In the data rows, the value 128 means zero.
Some points, one per row:
[138,120,80,162,122,180,136,104,113,69,83,102,86,121,123,135]
[145,78,0,177,178,255,148,78,136,0,122,53,24,116,109,146]
[117,70,139,110,128,150,132,150,126,158,108,86,123,201,126,106]
[133,125,79,115,147,176,83,118,104,81,98,118,98,82,93,134]
[113,101,95,140,182,161,120,117,123,106,122,94,110,120,132,120]
[121,140,164,171,98,111,120,122,127,114,134,131,147,177,150,152]
[165,126,21,162,133,240,166,87,97,31,97,60,38,142,96,142]
[140,130,78,161,105,154,161,115,122,112,119,84,88,95,111,146]
[146,148,56,117,171,198,129,66,107,55,137,107,76,65,95,141]
[143,143,179,117,83,58,144,164,157,231,146,132,159,142,181,144]
[157,95,120,99,139,127,169,162,140,157,160,65,99,142,134,112]
[111,138,136,154,117,115,137,109,140,111,155,162,143,114,121,132]
[155,54,0,150,192,249,142,117,107,35,79,8,60,137,122,99]
[84,183,255,45,31,0,65,203,187,255,217,255,255,187,179,137]
[106,191,137,130,106,112,164,115,124,161,108,134,113,96,131,186]
[133,98,92,111,184,154,119,125,159,66,147,134,137,101,105,117]
[139,131,72,165,138,201,134,96,109,51,123,104,64,125,144,154]
Then 12 other points, each followed by its number:
[134,100,0,195,172,255,145,66,110,0,74,81,46,87,98,113] 0
[105,158,140,155,92,111,144,130,122,167,167,186,149,132,132,169] 1
[134,140,63,127,180,178,126,76,95,53,132,104,100,77,105,132] 2
[83,147,255,101,110,16,85,167,169,255,214,218,229,155,122,107] 3
[117,167,175,88,116,62,151,139,119,164,141,184,164,110,121,118] 4
[150,141,165,119,149,93,128,128,120,156,87,134,168,129,121,106] 5
[124,126,144,132,129,114,93,105,143,150,159,179,158,145,123,133] 6
[117,165,255,60,85,0,89,192,162,255,137,248,243,162,180,114] 7
[116,101,41,120,149,209,142,121,122,76,123,106,85,102,99,108] 8
[121,133,195,127,100,74,125,126,125,163,149,161,158,114,148,147] 9
[132,104,255,92,97,0,122,230,171,255,168,189,248,212,179,126] 10
[84,119,163,151,92,82,108,157,117,151,142,193,148,145,130,122] 11
Which three of these numbered points are nearest to each point below, ignoring the direction in which the first points spread most? Their numbers follow each, nearest first.
[94,139,117,157,101,131,129,109,157,104,134,176,129,116,93,119] > 0 11 6
[93,187,255,112,0,25,123,177,171,255,135,228,197,157,153,182] > 1 0 9
[81,149,255,122,77,35,90,174,196,231,192,249,195,171,135,137] > 6 11 0
[114,123,155,128,111,106,147,144,130,175,141,117,138,114,144,133] > 9 8 4
[136,125,152,113,104,93,95,152,123,126,151,176,179,145,119,112] > 6 7 11
[179,123,0,159,189,238,184,59,70,0,63,63,34,50,111,114] > 4 9 2
[88,135,255,109,130,14,105,178,168,221,189,171,223,169,143,130] > 3 9 6
[145,101,43,107,143,160,145,125,138,77,116,86,98,106,80,129] > 8 4 2
[135,141,216,117,76,52,146,179,147,208,150,149,158,139,176,131] > 9 5 4
[134,104,162,102,122,93,150,164,152,184,161,81,126,181,142,129] > 10 9 8
[85,142,255,81,90,0,96,180,176,255,182,215,235,140,147,128] > 3 9 6
[110,95,184,101,82,68,126,172,136,208,142,133,181,197,144,122] > 10 8 11
[162,78,110,133,172,186,165,117,125,93,91,70,97,170,126,95] > 10 5 7
[169,60,0,167,185,255,155,93,130,7,83,0,39,132,135,98] > 10 7 8
[84,114,166,145,125,118,105,137,152,155,173,149,135,164,146,101] > 3 6 11
[69,126,188,133,86,64,105,154,166,201,212,194,210,163,145,114] > 3 6 11
[131,148,119,114,121,120,150,126,102,121,143,153,130,101,112,127] > 4 2 9
[124,116,223,69,82,39,153,181,160,249,170,136,193,171,160,109] > 10 8 5
[155,136,95,136,157,176,109,118,130,105,89,91,129,117,147,130] > 7 5 0
[135,127,74,117,124,138,145,108,109,104,110,148,91,114,91,114] > 4 8 0
[117,154,130,107,148,111,104,114,125,110,147,176,151,106,120,153] > 2 6 4
[97,169,197,74,102,44,82,127,153,188,176,198,214,102,106,135] > 2 6 4
[165,133,37,136,212,211,119,99,119,33,121,55,70,89,117,128] > 2 7 6
[121,138,32,149,155,229,165,84,109,40,88,83,63,81,112,145] > 0 1 4
[73,190,255,81,41,0,100,171,166,255,187,255,255,125,156,160] > 0 2 1
